Here are some points, each followed by its number:
[32 27 -5 8 5 2 73 -17 -10 -24 3 9 5 29 -51 -6 -57 1 -29 -49 -8 -12 -37 15
 -31 27 -11 -27 20 -7 25 -13] 0
[33 30 6 4 8 -2 66 -13 -10 -23 -9 12 10 23 -50 -6 -56 -2 -25 -46 -14 -12 -36 13
 -28 25 -8 -29 20 -4 17 -16] 1
[-24 -20 -5 39 -5 -32 -8 -10 -3 -35 -7 7 17 -14 15 25 32 17 -17 -9 15 -7 30 5
 -1 -16 6 8 -7 -10 -16 15] 2
[15 50 15 6 8 24 -20 -7 -30 -3 1 4 -29 31 0 4 -6 -6 31 27 -23 23 3 -10
 -16 3 12 3 18 8 -3 -13] 3
[-31 -29 60 -5 -25 -13 -26 16 37 42 -24 34 7 -44 89 -55 26 3 -2 -44 34 59 5 -82
 60 44 -40 73 50 -2 -12 -5] 4
[-21 -57 33 -16 -21 -10 23 23 42 39 -11 33 22 -43 73 -58 19 -3 -31 -65 41 44 -23 -68
 56 68 -41 38 41 -1 11 -14] 5
[-7 14 58 17 -9 -10 -35 -6 -1 31 -19 10 -14 -11 -7 -31 -46 27 18 -12 -3 23 -6 -21
 18 3 -21 36 1 -6 -13 12] 6
[-6 40 33 24 8 -21 -39 -36 -6 6 1 -24 -11 3 -35 30 -52 28 10 27 -15 -59 24 40
 -32 -53 -4 7 -27 9 -38 31] 7
[5 37 -13 -23 15 26 -44 -13 -9 16 21 -29 -20 31 -6 32 36 -29 30 87 -32 -31 25 15
 -27 -41 19 -23 -17 31 -12 1] 8
[-5 -23 -28 5 -18 -39 -5 -11 30 -20 3 6 37 -4 15 41 49 -7 -33 -12 9 -28 29 -11
 9 -28 -17 -17 -9 6 -13 7] 9
[1 10 50 33 -22 -35 3 -17 19 -2 -25 37 15 -17 26 -21 -31 23 -29 -68 5 19 -7 -38
 10 21 -45 32 37 -5 -14 6] 10
[11 33 30 33 -4 -33 0 -18 -3 -27 -21 22 -1 6 16 21 -31 22 -10 -35 -2 -5 22 7
 -17 -8 -22 10 13 4 -26 7] 11
[14 23 17 15 -10 -17 -4 -9 0 -6 -14 10 1 7 -10 1 -30 14 -3 -17 -11 -2 4 3
 -7 -10 -18 6 1 -1 -12 4] 12
[-33 -17 24 4 -24 -19 -57 -17 32 16 2 -5 21 -15 51 19 76 -9 -11 31 2 -15 45 -46
 13 -23 -23 20 13 17 -36 19] 13
[-37 -72 -26 -1 4 -16 -23 31 10 2 4 -19 17 -43 15 13 48 6 5 17 28 -3 21 22
 33 -24 25 5 -46 -9 2 25] 14
[3 25 50 30 -35 -32 -59 -15 14 -3 -38 54 11 -4 71 -7 39 2 -5 -30 -2 60 37 -86
 27 11 -43 46 51 6 -28 -5] 15
[8 37 42 3 4 11 23 -19 -2 18 0 -2 -19 17 -30 -27 -59 2 -8 -17 -13 -5 -30 -7
 -19 25 -17 4 23 1 10 -11] 16
[-29 -64 28 -16 -26 -9 9 20 34 43 -6 8 26 -48 34 -48 33 0 -25 -37 38 26 -27 -57
 53 42 -25 33 13 -7 18 0] 17
[30 -1 -46 -5 2 -2 1 -1 -6 -17 7 -18 6 11 -56 26 -23 4 9 3 -17 -18 -12 41
 -10 -37 17 -38 -39 -11 5 8] 18
[-28 25 51 25 14 30 8 -22 -30 15 22 -29 -14 6 -38 -24 -24 17 -7 25 -6 -7 -19 7
 -41 24 21 0 13 3 12 -6] 19
[1 1 -28 14 6 -6 -12 -16 -15 -20 16 -28 7 2 -55 35 -19 13 2 19 -6 -35 8 47
 -23 -45 18 -29 -39 -10 -5 18] 20
[36 27 -43 3 -2 -4 -32 -6 -13 -29 -5 -4 8 17 -38 30 5 -3 20 12 -36 12 8 10
 -9 -36 10 -35 -22 -4 0 -4] 21
[38 -63 -127 -96 9 44 -13 77 4 -3 14 -8 14 -1 37 11 120 -77 49
 45 3 61 -5 -11 74 -14 49 -48 -44 -3 47 -20] 22
[-27 8 0 28 -3 8 -54 -27 -28 -4 22 -38 -4 12 -35 48 46 5 13 76 -23 -30 30 18
 -34 -48 31 -12 -37 15 -16 19] 23
[-29 38 82 38 16 3 2 -27 -15 15 2 -4 -31 5 -9 -20 -65 30 -4 0 -2 -23 -5 16
 -41 14 -7 32 27 -1 -18 7] 24
[-40 -18 25 22 2 3 -21 -4 -15 -3 3 -19 7 -14 -1 7 48 2 -5 29 4 0 14 -4
 -6 7 21 8 -9 1 4 4] 25
[-5 40 31 30 8 -20 -31 -28 -6 11 2 -23 -10 8 -41 31 -55 33 8 27 -18 -65 26 49
 -41 -52 -7 2 -29 17 -39 26] 26
[-4 -40 -77 -43 8 14 -12 37 12 13 20 -15 -1 3 46 34 63 -31 23 50 6 -21 30 13
 21 -31 18 -14 -32 13 -1 4] 27
[-12 10 60 16 -1 3 7 -20 4 37 12 -27 -15 -13 -63 -40 -63 25 -6 -9 -1 -26 -34 10
 -19 13 -17 21 -7 -7 8 4] 28
[-4 36 49 3 4 30 35 -15 -14 6 5 0 -11 28 -26 -33 -13 -16 -11 6 -15 14 -32 -21
 -22 44 -1 4 37 7 29 -28] 29
[-26 -45 29 9 -29 -13 22 7 23 -3 -13 31 38 -24 50 -45 64 -13 -42 -53 31 52 -19 -85
 38 66 -28 29 61 -10 27 -17] 30
[49 -13 -49 -34 -38 12 -41 11 19 13 3 -3 22 3 -32 -5 48 -32 30 19 -30 45 -17 -39
 46 -21 -5 -13 -17 -5 26 -5] 31
[-2 41 33 42 22 -4 54 -22 -31 -29 -1 5 -8 26 -38 7 -60 20 -22 -20 -5 -24 -11 36
 -57 18 11 -18 21 2 -1 -13] 32
[-2 -56 -29 -4 -12 -4 3 32 6 -2 -3 4 23 -36 4 -17 38 -3 0 -23 17 37 -16 -10
 42 12 15 2 -15 -22 25 4] 33
[-32 -73 -26 -2 -3 -12 -22 31 8 7 2 -22 17 -44 14 10 40 13 0 18 34 -4 16 21
 31 -21 21 14 -47 -15 -1 20] 34
[-4 23 -23 -10 22 9 -27 13 -17 -11 -3 10 -22 16 56 28 36 -10 30 41 -4 -6 49 6
 -3 -24 17 2 3 16 -23 -4] 35
[-1 30 32 32 10 2 33 -31 -22 -16 7 -5 -8 21 -44 2 -45 14 -26 -12 -9 -11 -16 17
 -44 18 -1 -8 18 0 5 -5] 36
[48 -81 -127 -97 -29 22 -27 71 36 17 7 -4 32 -9 19 5 108 -70 33
 24 2 55 -14 -32 97 -19 17 -37 -50 -11 56 -11] 37
Which two points above are nearest to each new point, looking only along the 8 directions in which the numbered points spread most? Their numbers follow each, nearest first.
[-16 11 -1 37 7 1 12 -20 -35 -32 12 -28 0 9 -60 27 11 17 -15 30 -19 -29 4 33
 -48 -13 26 -16 -14 -5 6 -1] 20 36
[-32 12 4 24 7 9 -57 -24 -28 -9 16 -42 -3 10 -27 46 50 5 12 81 -17 -28 32 18
 -34 -45 35 -16 -40 7 -15 15] 23 8
[35 25 -17 -10 11 13 22 -4 -9 0 4 -9 -15 19 -44 8 -51 3 14 4 -21 -6 -18 34
 -14 -13 5 -25 -12 5 9 -2] 18 12
[26 -5 -50 0 3 -6 4 3 -10 -16 5 -17 4 7 -55 29 -26 8 7 3 -14 -16 -8 47
 -14 -34 13 -35 -45 -10 3 10] 18 20
[-37 -19 24 7 -19 -21 -56 -12 25 17 0 -2 22 -20 47 20 80 -8 -8 37 7 -14 40 -38
 20 -23 -17 24 6 19 -31 17] 13 25
[-17 20 51 23 18 6 11 -12 -14 7 -3 -12 -28 1 -21 -15 -65 24 4 6 6 -27 -10 28
 -26 5 8 24 0 -3 -10 10] 24 28
[-18 -21 3 14 -16 -23 -27 2 10 -18 -12 9 25 -18 22 14 51 1 -7 -3 14 7 20 -21
 17 -11 -3 19 -1 -1 -10 13] 2 9
[8 22 -25 -9 3 1 -27 2 0 -8 -4 10 -4 18 39 37 46 -15 20 39 -11 -5 41 -10
 5 -29 4 0 -3 20 -30 2] 35 8
[11 27 -15 -12 2 -8 -42 1 1 -15 -12 11 0 21 43 39 44 -24 27 42 -12 -7 44 -2
 1 -32 10 5 -2 18 -25 1] 35 8
[6 21 -31 -15 2 5 -38 3 -5 -9 -1 9 1 23 49 45 41 -18 23 44 -10 3 49 -5
 -4 -31 4 -8 -1 20 -23 -1] 35 8
[-4 73 -4 4 57 11 22 4 -24 -41 -9 43 -67 49 123 43 -43 0 33 19 16 -39 70 47
 -42 -12 17 19 49 33 -60 -6] 35 11
[8 -27 -30 -16 0 -1 -4 29 5 1 -8 10 -1 -23 34 -9 5 0 15 -21 12 28 0 1
 34 0 1 7 -12 -11 4 -1] 33 34
[-27 -50 25 7 -24 -11 24 4 30 -6 -8 28 35 -26 53 -44 61 -11 -44 -60 25 52 -17 -81
 34 69 -24 22 55 -8 27 -17] 30 5
[-16 -4 -22 36 5 -2 -3 -28 -35 -40 24 -48 18 9 -98 49 20 15 -22 42 -22 -47 1 59
 -57 -39 34 -43 -44 -4 6 17] 20 23
[-65 81 127 54 27 29 22 -60 -34 23 4 10 -52 36 44 -38 -42 20 -28 22 2 -28 0 -36
 -79 67 -17 53 105 31 -29 -16] 24 29
[-26 -48 19 -8 -20 1 -7 17 23 40 0 1 17 -36 34 -31 28 3 -14 -14 22 20 -16 -42
 35 25 -18 29 8 -8 9 7] 17 33
[20 -11 -36 -31 13 21 5 12 -6 23 26 -48 -12 -1 -89 -5 -41 -1 24 23 -11 -17 -38 55
 -5 -22 23 -40 -56 -11 26 4] 18 20
[6 9 -45 -9 27 16 6 12 -22 -28 5 1 -15 14 30 34 25 -14 26 39 0 -12 27 32
 -15 -18 34 -21 -12 7 -12 -6] 35 27
[-27 -23 4 40 -3 -32 -9 -3 -4 -32 -14 6 13 -19 12 24 31 17 -19 -9 13 -6 29 8
 -4 -8 11 11 -13 -7 -16 13] 2 25
[-6 -10 66 4 -31 -14 -37 10 29 54 -28 32 6 -34 39 -73 -9 18 5 -45 8 71 -12 -78
 56 38 -42 65 35 -6 -6 -7] 4 5
[4 -26 -23 -13 -2 -3 -10 26 6 -1 -12 17 1 -16 35 -7 7 1 16 -20 21 28 7 1
 34 1 5 11 -7 -10 6 2] 33 34
[-23 -50 40 -15 -26 -15 22 24 49 40 -15 34 19 -43 73 -65 16 -6 -26 -69 42 44 -21 -67
 63 62 -39 45 44 1 9 -13] 5 17
[4 34 -10 -19 15 24 -38 -12 -9 12 20 -26 -22 37 -12 37 35 -27 31 90 -29 -40 29 19
 -28 -39 21 -15 -17 33 -18 5] 8 23
[13 20 8 5 -6 -13 -8 -15 -1 3 -6 5 7 -2 -10 0 -33 17 -6 -22 -10 -3 0 -3
 -7 -9 -16 5 0 0 -14 3] 12 11
[11 55 18 9 13 28 -17 -5 -33 -2 -5 2 -27 30 -6 0 -4 -6 32 27 -26 23 4 -7
 -23 7 12 0 13 10 2 -16] 3 29
[-7 29 -25 -40 51 24 10 17 -7 -13 5 15 -44 32 97 23 18 -27 37 48 20 -48 44 32
 -9 -12 24 12 22 27 -27 -5] 35 27
[25 20 -24 -15 15 12 9 -4 -10 -8 3 -12 -18 18 -45 1 -53 -1 19 -5 -18 -9 -22 30
 -15 -13 5 -25 -17 -7 13 -4] 18 21
[45 -70 -127 -92 3 43 -10 79 13 2 9 -1 10 4 41 14 115 -81 59
 54 -6 57 2 -6 76 -16 45 -41 -47 -3 50 -24] 22 37
[4 17 38 25 -18 -23 -13 -23 8 2 -7 -4 14 -6 -53 -9 -34 20 -13 -16 -19 -4 -7 -4
 -4 -8 -19 5 -6 -7 -4 13] 12 28
[41 8 -35 -35 11 10 39 15 9 9 2 -2 -11 11 -30 -2 -63 -6 14 -11 -1 -20 -24 45
 6 -9 -1 -23 -19 -9 14 -4] 18 1
[-5 25 -37 -8 38 38 -8 26 -42 -28 1 5 -39 20 64 27 32 -16 40 50 3 10 39 24
 -13 -11 46 -8 0 11 -11 -16] 35 3
[0 20 56 16 -14 -9 -35 0 8 36 -21 -2 -9 -14 -9 -30 -55 32 16 -11 -3 14 -4 -14
 15 -3 -22 41 0 -3 -13 6] 6 12
[38 -8 -39 -11 -36 11 -52 12 -2 -5 -7 -3 16 10 -28 1 63 -30 31 27 -35 70 1 -38
 33 -19 10 -14 -22 -8 26 -7] 31 21
[11 20 -28 -10 3 -1 -40 -6 9 -16 -6 9 -10 22 41 38 42 -24 23 38 -11 -10 43 -10
 -2 -37 3 2 5 14 -21 2] 35 8
[-25 -41 16 -10 -19 -3 -6 13 30 39 7 4 11 -28 33 -32 26 -7 -17 -16 20 18 -17 -44
 31 32 -23 23 14 -4 5 1] 17 33
[9 41 43 -3 4 9 21 -17 -8 29 -2 1 -19 10 -28 -23 -57 8 -4 -10 -11 -2 -28 -3
 -19 24 -15 1 21 8 2 -12] 16 29
[2 22 44 27 -30 -36 -58 -13 13 -8 -39 52 15 -11 70 -8 42 6 1 -34 -2 65 39 -86
 32 7 -41 48 46 1 -30 -8] 15 4
[-13 23 -38 -5 43 39 3 17 -46 -23 12 12 -38 18 65 27 31 -8 40 53 6 10 38 26
 -19 -4 49 -14 11 15 -15 -14] 35 3
[31 -17 -54 -18 8 13 0 25 -14 -6 5 -24 -9 1 -69 6 -31 0 34 16 -17 6 -20 58
 14 -31 34 -36 -61 -17 27 4] 18 20
[-68 84 127 53 28 31 22 -60 -34 17 10 5 -50 31 43 -40 -46 24 -32 15 7 -32 -2 -33
 -80 69 -18 59 103 33 -30 -12] 24 29
[6 45 37 34 -7 -8 -2 -47 -11 -20 2 -5 4 25 -51 13 -41 19 -15 -5 -24 -33 -3 11
 -48 -14 -10 -9 10 -2 -11 10] 36 12
[-6 22 -13 -4 23 9 -28 10 -16 -21 1 5 -19 19 56 28 38 -13 29 39 4 -3 46 10
 -5 -17 23 10 7 10 -17 2] 35 3
[53 -78 -127 -94 -27 16 -19 71 40 17 5 -4 33 -14 15 7 103 -65 42
 22 -6 59 -10 -33 89 -20 13 -37 -53 -8 50 -19] 37 22
[-56 37 111 58 -5 -1 4 -47 -15 2 1 6 -8 3 18 -24 -1 26 -41 -13 0 -8 7 -47
 -49 47 -26 40 64 12 -17 -3] 24 10
